Each named move below is a turn or a mirror, shown by a few rows before and after it. Which moves, in which order, take the first row of each later pair to the second? The first pair is answered.
q918:
[ 18   1  -7   9  10 -15   6  11  -1   6   1   6  -5  -3   2   2  -1   4
   3   6   1 -11] => [ 3 13 10  3 -2  1 13  7 -3  5 -6 13 -7 -5 -2  3 10  8  1 -2 14 -8]
[ 23 -10 -14  16  29  -2 -26  22  16   9   2   7   5   5  -5   7  11   5
   8  -3 -31   9] => [ -9  15  22   4   4  31  -9  12  10   6 -13  20   1   0 -13   7  32  14
   6 -21  -2  15]
[  0 -12 -20  -8 -50  14  27 -19  29 -18  18 -30   4  11  29 -29 -13  -6
   1  -1  23   4] => [  5 -16 -27  -4 -46   7  24 -17  30 -17  20 -33   4  12  31 -29 -16  -7
   1   3  18   3]
[-11   0  -7   5 -18  12 -19 -12   1 -19   1 -30 -18 -10   2  12  14  -5
  14   3  -4  14] => [ -5  -4 -13   7 -14   6 -22 -10   2 -20   3 -33 -19  -9   4  13   9  -7
  14   6  -8  13]
q922:
[-14   1  12  -7 -22  -6  27 -12   0   2  -9  13  -2   3  -6  -8 -10   6
  -2  -5  10  -7] => [ -4  -9  -6  -2 -25 -15  21  -8   8  -6   5  -4  -3   1   0 -16 -19   1
  -1   6   8 -10]
[-35  20  32  -2 -14   8  33 -16  -4   4 -21  34   1   7 -16   9  18  -2
   1 -23  16  -6] => [  4 -16 -31  12 -26 -24  12  -1  23 -26  28 -30   3  -1   7 -20 -20 -20
   4  17   5 -14]
[ 14   5 -13  -2  10  -8  17  -2  12   7   2 -15   4  10  -3 -10 -25  -8
  -9   7  -4 -17] => [  0  18   7  -7  13   4  25  -6   3  18 -15   7   4  13 -11   1 -12  -4
  -9  -7   1 -15]
[ -5   1   8   0  13   9 -13  18 -13  -5  11   1  -9  20   8  21   5   2
  -1   9 -12  -5] => [ -4   0   5   1  12   6 -14  19 -12  -7  14  -3  -9  19   9  19   2   2
  -2  12 -12  -5]
q718:
[-30  31  32 -11 -26  34  13  -8   4  -6  -1   2  -2   3   2  -9  30  -2
  -9   4  44   3] => [ 15 -20 -19   6  -5 -44  23  -3  12  16   1  21   2  16  -1 -26 -31 -11
  -9  26  -3 -32]
[  5   3   8   2 -13   7  -8   5  14 -27  14 -25   3 -13  -1  -5  14  -6
 -13   2  12  -9] => [  0  -3  16  -1 -22 -10  17  -4  13 -10  -5   9   2  -9 -13 -12  -2  -1
 -18  -6  11 -25]
[  9 -15 -13   5 -18  -8   8   0   6  -8   8 -11  -2  -6   4 -15 -22  -8
  -4  10   4 -11] => [ -6   2   2  -1 -25  19   2  -1   5 -17   9 -20  -3 -11   6  -9  -2  -6
  -3   5  18   1]
[ 15   6   8   9   7 -10 -13   9 -25   8  -2   5  -6  12  16   5   7 -12
  13 -12 -16  -3] => [  8  12  16   6   3   0 -11   6 -27   8  -4   7  -7  10  15   7  14 -11
  13 -17  -9  -1]

Between the rows of a pair lie two moves.
[ -7 -21 -10   1 -22 -28  29 -25 -22  31 -29  22   4  -4  -9   9 -38  -7
  22 -10  13 -10] => [-21  11   0  -3 -22  32 -12 -15 -19  -6  -1 -38   4 -18  10  23  10 -12
  29  -9  39  27] => q718 q918
[ 11  13   2   3   9  25   0   9   4   4   1 -17 -10  -6  -4  17   0  -7
  -6   0   2   9] => [ 16   1  -2   4  10   2  16   4   2  18 -11   6 -10  -2 -12  12 -20  -5
  -9  -1  -6  -5] => q718 q918
[-11  -3  -6  24   0 -15   4  -2   7  13  -8  23  23   1 -15   1  -6   2
 -22  -3  -8 -11] => [-25  10  10  18  -6   6   2  -3   4   8  -9  20  22  -2 -14   6  11   6
 -22 -10   6  -1] => q718 q718
[-11  -6   9   7 -19  14  18  10  13 -17   3  -4   6  -7   4  -8   3   4
  -9   8  23  -2] => [-12  -3  12   6 -16  18  15  10  11 -17   3  -5   6  -7   5  -7   7   4
  -8   7  23   1] => q918 q718
[ -6  -7  11 -16   0  25 -37  31 -12 -18   7   8 -11  -4   7   6  34 -19
 -13 -22   2  14] => [ -1 -12   3 -14  -7  22 -40  34  -6 -26  16  -4 -12  -6  11   0  27 -22
 -13 -15   3  13] => q922 q918
[ 17  -2 -22  15  16   5 -29  16   8 -21  27 -45   7  -3  13   3  13  -2
   4   6 -10  16] => [ 27 -26 -30  18  15 -39   2   8   6   5   8  -3   6   6   0 -10 -25   1
  -1   7 -27 -13] => q718 q718
[ -4  -7  -5   1 -28 -15  14   1  10  -6   8 -15  -5 -13  19 -10 -15   9
  -5  -8  -4 -13] => [  9 -12 -15   5  -5 -23  -1   6   7  -2  10 -18  -2 -10  22  -1 -15   6
  -1  -4 -20  -9] => q922 q718
[ 11 -15 -22   2  -1 -21 -11   9  10 -15  10 -19   0   0   4  -7  -8  -4
   4  12   6  -7] => [ 13 -13 -15   4  24 -27 -12   8  -1   2  -6   6   1   7  -3   9  -4  -3
   5   3 -11  -7] => q922 q718
[  3  -9 -27   9  -2 -25   7   5  14  -9   8  -4   1  -2  -1  -6 -21   8
   1  11 -11  -9] => [  1  -9 -27   8  -6 -24   8   6  15 -12   9  -6   2  -3  -1  -8 -22   9
   0  11  -7  -9] => q918 q718
[-25 -19  10  11 -20 -13  19  13  -5   9  -9  20 -15   1  17 -34  22   1
  27  -2  -8 -24] => [-22 -22   4  12 -24 -15  17  14   0   4  -4  12 -14   0  20 -37  18  -1
  26   4  -8 -23] => q922 q918
[  4 -21 -21   1   6 -24  -3   1  16   0   1  18  -3  -3  -5 -15 -20  -6
  -6   1   3 -19] => [  7 -19 -28   2   8 -16 -16   5  20 -12  14  -3  -3  -6   3 -13 -13  -9
  -5   6   4 -11] => q918 q718
[-23  12  29   1  14   4 -11  -4 -17  21 -21  34   1   1   0  16  11  11
  12 -20  -7   4] => [-34  15  27  -4 -30  22  -5  -5   0  -9   1  -1  -2 -12   9  -6  10  12
  10 -11  26   7] => q922 q918
[-31  -4  12   7 -41  -9  28  -9  22   1 -40  16 -27  -1 -18  -9   9  12
 -21 -11   5 -14] => [-14 -10 -17  14 -42  -1  -4   6  35 -32  -2 -43 -26 -11   3 -15  11   1
 -16  10   5  -1] => q922 q718
[  1  22  14 -12  22   9 -21   1  -2   5 -14  -6  10  10   8  15  23  -2
   2  -2 -11  18] => [ -5  26  16 -14   2  19 -18  -2   4  -7  -6 -19   9   3  12   8  25  -1
   2   0   6  20] => q922 q918
[ 23   3   2 -16  17  26 -13 -13 -13  27   2  25   1   6   1  -5  -5   7
 -13 -11 -18 -11] => [ 18  11   7 -17  14  41 -19 -13 -12  19   6  13   1   3   5  -2   6   6
 -12 -12 -11  -3] => q718 q918
[ -8  26  -8  39  -1  18 -14   7  -9 -10  17 -35 -24   2  23  32  29  -1
  13 -14  11  14] => [  8  -9 -32  44 -24 -37  25  -1   2   6  11  -9 -24   6  14   1 -27   0
   7  -4   3 -24] => q718 q922
[  4   6  -4   0  -1   9 -11   5   2 -13   7 -24  -2  -7   8   2   0   8
   1   5   2  10] => [  4  -2   0   0   3 -12  11  -3  -5  10 -14  15  -2   1  -5   1 -16  12
  -2  -2  -9  -6] => q922 q718
[ 16 -28   2   3 -16 -10  21  -3  -1  17   4  10  -6   2  -1 -17 -24   1
   7 -11   5 -24] => [ 25 -19  -9   7   5  10 -16  10   1  -3  27 -31  -4  -2  15  -3  -2  -6
  13  -3   1  -1] => q922 q718
[  5  -7  -3   8  13 -11  -6   9  -4   7  -3   3   0   6   3   2  -5   2
   2  -4 -15   2] => [  5  -9  -8   6  -3  -8  -5  10   3  -7   9 -14  -2   0   8  -8  -8   1
   1   2  -4   3] => q918 q922
[ 21 -14 -16   3  37 -19 -21  16 -13  16   3   6  -2  15   2  19   0  -6
   5  11 -26   4] => [ -2   9  12  -5  35  13 -22  12 -20  14  -8  12  -2  12  -1  31  27   0
   4  -3 -10  17] => q922 q718
[ 10   3   7   0  37   5 -14   5  -2  17  -8   3  11  13  -3  27   9   6
   5  -2 -22  13] => [ 22  -8 -16   5  22  -2 -21  10  11  -2  15 -27  10   7   8  10  -5   0
   6  14 -18   9] => q918 q922
[-17 -12 -21   1 -26  28 -16  -1  -7  -3  29 -25 -26  -7  15   9  17   5
  17  -9  27   7] => [-10 -34 -24   4 -22 -17  16 -10 -13  31   3  27 -25   4  -2   0 -18  10
  14 -15   6 -23] => q922 q718
[  9  -9  -5  13  -9 -11  -3  22  17   7 -10   9  -5  21 -16 -30  -2   7
   4 -26   2  -8] => [ -1   1   7   8 -15   3  -2  20  15   4 -14   9  -6  17 -17 -26   8  10
   4 -31  12  -2] => q718 q718
[ -9  -8   6  12 -30   4  32 -12   7  13 -20  26  -3  12  -6 -16 -20  -1
  -1  19   7 -36] => [  5   1 -15  18  -7  30 -21   7  12 -18  18 -40   0   5  18  -3   8 -12
   7  35   3  -5] => q918 q718
[ 20 -19 -23   9   6 -27  -8  11  15   1  13  -7  -7   8   5 -18 -13  -6
  -3  14 -19 -13] => [  8  -7   3   4  26 -20  -2   5  -3  24 -14  31  -7  16  -8   1   2   0
  -4  -5 -26 -11] => q922 q918
[-17  13   0   1 -25   4  20 -31   6 -10 -15  17  -3 -24  13 -11  -2  17
   7  -5  31   0] => [-12  14   6   3   2  -5  17 -30  -6   9 -31  41   0 -16   6   5   1  18
   9 -14  11   0] => q718 q922
[-14  28  30   4  20  37 -13   0 -11   5  -5   0  -3  -1   4  19  34  -6
 -15 -20   3   9] => [ -8   6  24   7  13  -6  20 -10 -12  30 -25  41  -5   7 -10   5  -3  -2
 -20 -21 -10 -20] => q718 q918
[-14   3   0  30  23 -23 -20  36   6 -17  -6   2  24  -9  12  -7 -14 -10
 -29   2  -8   3] => [-21   7   3  29   2 -12 -16  33  13 -29   1 -10  23 -15  16 -15 -12  -8
 -30   4   8   5] => q918 q922
[  2   8  13  -2   8  36  -1  -4 -14  -1 -17 -10  -3  -9  -7  19  46  -3
   2  -6  14  29] => [ 11 -16   5   0   3 -10  33 -13 -14  27 -37  35  -3   0 -22   4   7   1
  -4  -7  -2  -1] => q718 q918
[ 13 -13 -20  -1  11 -18 -21   2   2   0   5  -5   8  13  -3   3 -13 -16
 -11  15 -13   6] => [ -1  -6 -13  -6 -21   1 -13  -3  11 -18  15 -22   4   4   1  -9  -8 -14
 -13  17  13   8] => q918 q922
[ -8 -10   0  -4 -37   1  33 -22   7 -20  -9  12 -21  -8  -1 -24 -15  -5
 -20  18   7 -15] => [-13  -3  14  -5 -21   2  36 -25  -4  -3 -27  37 -20  -2  -9 -11  -7  -1
 -21   6  -1 -14] => q918 q922
[-24 -33  13   0 -15  28  -6  -4   8  -5  24  21  -8  -5 -17  -3  -8 -12
 -36  10 -27  -1] => [-25 -29  18   1 -10  32  -9  -3   5  -2  20  25  -7  -4 -17   3  -2 -12
 -37   8 -30   2] => q718 q922
[-15 -11  -6  11 -13 -26  29  -3   0   8 -27 -13  29   1  -9 -16  -7 -21
 -14   1   4  -6] => [-14 -11  -5  11  -9 -29  28  -3  -2  10 -29 -11  29   2 -11 -14  -7 -20
 -14   0   1  -6] => q922 q918
[-13  17  25  -4  19  18   1   6  -9   4 -20  31  -4   9  -9  12  20   6
  -4 -16  -7   9] => [-19  18  19  -7 -21  32   6   5   8 -24   3  -5  -6  -2   0  -9  17   5
  -5  -5  22  10] => q922 q918
[-29  12   8   0 -49  26  14   8  17 -16  -5 -22 -16 -18  12 -11  21  -2
   8   8  55  11] => [ -5 -24 -20  10 -45 -34  39   5  21   8 -14  10 -14  -8   2 -28 -30  -2
   4  18  27 -22] => q922 q718
[ -4   7   4  -3 -24   6  31 -11 -18  29 -34   9 -18  -1   3   3  -8  -5
 -10   9  25  -5] => [  3   0 -12  -1 -37   3  27  -8 -10  16 -18 -14 -18  -5  12  -9 -17  -8
 -10  20  30  -6] => q922 q918
[ -1  27  27 -11  38  30 -10  -1 -34  14 -25   8 -10  -7 -34  24  33   5
   1 -19   6  26] => [-19  26  35 -18 -17  33  24 -12 -20   2 -24   8 -15 -14 -37  -6  18  11
  -4 -18  40  13] => q922 q718
[-15  16  -4  -1 -15   3 -13  -7  -1   3  13   5   2  10   0  -4 -11  11
  14 -25  10   8] => [-13  12  -6   0 -16  -5  -8  -8  -1   7  10  10   2  12  -2  -7 -18  11
  13 -26   8   3] => q718 q918
[-14   0   5 -10 -16  28  -7   9  40 -34  23   1 -22 -14  34 -32 -26 -24
  -8  26   6   5] => [ -5 -12  -4  -7 -14   9  -2   9  41 -27  20   8 -22 -12  32 -36 -41 -25
  -9  29  -3  -4] => q718 q718
[  1  17   1   4  31   6 -19  -4  -8   1   4  10   4   3   9  17  20  10
  13   2 -16   8] => [-15  21  19  -3   9  11   3 -13  -9   4  -8  28   3   1   2  10  19  17
   9  -6   2   0] => q922 q718
[ 18  -9 -12   7  22 -20 -31  17  -2  -8   2   2  10   2  14   8   7   0
 -10   9 -19  12] => [  2   3  11   2  23 -10 -20  11 -12   4 -19  28   8   5   4  16  18   7
 -11  -5 -14  13] => q922 q718
[-16   4  -4   8  46 -11 -31  22   9  20   5 -23   2 -12  17  20  20   1
  22 -26  -7   0] => [ -4 -17 -28  13  21 -35 -16  21  23  12  19 -35   0 -15  21  -6 -12  -1
  20 -12  -4 -17] => q718 q922
[ 1 -1  3 -2  8 10 -5  4 -6  2  2  3 -9  0  6 -1 10  1  3  7 -9  1] => [-3  0  8 -3  2  8  3  1 -6  6 -4 11 -9  0  3 -4  8  4  2  4 -4 -3] => q922 q718
[ 14  -5  -4   9  12  -8 -11  -8   0   1   1   5   9   3  -9  -8 -10   1
  -1   4 -13  -6] => [ 15  -7  -5   9  11  -8 -11  -7   1  -2   3   2   9   2  -9 -10 -11   0
  -2   4 -12  -7] => q918 q718
[ 19 -19  -5  -5  24  -7   6 -10   7  11   3   8  -2   1   5  -8 -16  -6
  -9  12 -39 -25] => [ 22 -19 -11  -4  23  -3  -2  -6  11   3  12  -5  -3  -2  10  -9 -15  -7
  -8  17 -38 -22] => q918 q718
[ -7  13  19 -12  -7  22  -5   0  -4  -7  -1  -5   0  -8   0   5  12   9
   4  -4  14  10] => [ -8  13  23 -12  -5  18   2  -3  -6   0  -8   6  -1  -7  -5   5  10  10
   4  -7  12   7] => q918 q718
[  1  16   9   3  61  16 -38   4 -33  18 -16  10   8   3  -4  18  14   7
  11 -16 -19  20] => [-26  34  31  -8  16  49 -23  -4 -25  -3 -10  -6   4  -8  -3   4  27  13
   8 -21  22  26] => q922 q918
[-33  20  24 -17  -4  21  19 -19 -19   9 -19  24  12  -3  -6  11 -13   2
   9  -3  18   4] => [-24   9   1 -14 -32  20  16 -15  -2 -17   8 -17  11 -14   8 -11 -28  -3
   8  15  32   2] => q922 q918
[ 12   3  -2  -4  11  28 -35  12   2 -40   8 -42   1   3  15   4  35 -22
  -4   1  -5  19] => [ 21  -3  -7   0  33  14 -39  14  -4 -28   3 -31   4   9  14  13  31 -23
  -3   1 -26  18] => q922 q918
[ -7  -3  14  -2  -4   0  12 -12  -1   5 -19  19  -7  13 -16   0  -7   0
   0  -9   4  -4] => [ -1   1  13   0  19   6  -8  -6  -7   5 -17  13  -4  15 -12  14   6  -3
   4 -10  -7   6] => q718 q922
[ -6   1   5  10   6   3  -5  -1  -9   0 -11   5  -9 -16  -3  22  12   1
   9 -15 -15  -3] => [  5  -7  -9  15   8  -6 -11   3  -4  -3  -2  -6  -9 -17   1  17   4  -2
   9  -7 -21  -5] => q918 q922
[ -4  13  -4   1  10  24 -19  10   4 -13  17 -31  -3  -3  12  12  23   0
   9   3   0  19] => [  8 -15 -13   5  10 -30  19  -1   1  20  -7  22  -3  10  -5  -1 -21   4
   3   2 -22 -15] => q718 q918
